[[ -1.2 -19.5 -50.6]
 [-21.4 -56.0 -49.8]
 [-24.1 -36.9 -52.5]]
=>
[[-56.0 -49.8]
 [-36.9 -52.5]]

[[55.4 21.7  0.9  8.7]
 [43.9  3.4  3.7 39.2]
 [56.7 11.1  1.0 19.6]]
=>
[[ 3.4  3.7]
 [11.1  1.0]]

[[  6.1 -24.4 -27.4  58.3]
 [ -6.0 -14.8 -16.2 -50.0]
 [  8.5  18.5  18.1  58.7]]
=>
[[-14.8 -16.2]
 [ 18.5  18.1]]

[[  4.9 -26.9  16.2]
 [ 41.2 -35.1  20.4]
 [ 53.1 -16.0   8.4]
 [-27.5 -48.5   6.6]
 [ 40.0  23.6   9.6]]
=>
[[-35.1  20.4]
 [-16.0   8.4]]

[[-41.5 -40.6  44.1 -22.8 -45.7]
 [ 23.9  25.7 -34.4 -16.9 -41.0]
 [ 23.2 -38.8 -53.4  43.9 -52.2]]
=>
[[ 25.7 -34.4]
 [-38.8 -53.4]]

[[  0.9 -67.1  -3.5]
 [ -5.4 -52.6   1.9]
 [  3.6 -23.2   2.4]]
=>
[[-52.6   1.9]
 [-23.2   2.4]]

[[-20.2  44.1  19.9  71.9  -6.8]
 [ -6.5  38.8  -8.6 -60.1   0.4]
 [ -4.7 -37.7 -20.3  30.6 -48.4]
 [ -7.8  18.7  10.0 -41.6  20.6]]
=>
[[ 38.8  -8.6]
 [-37.7 -20.3]]
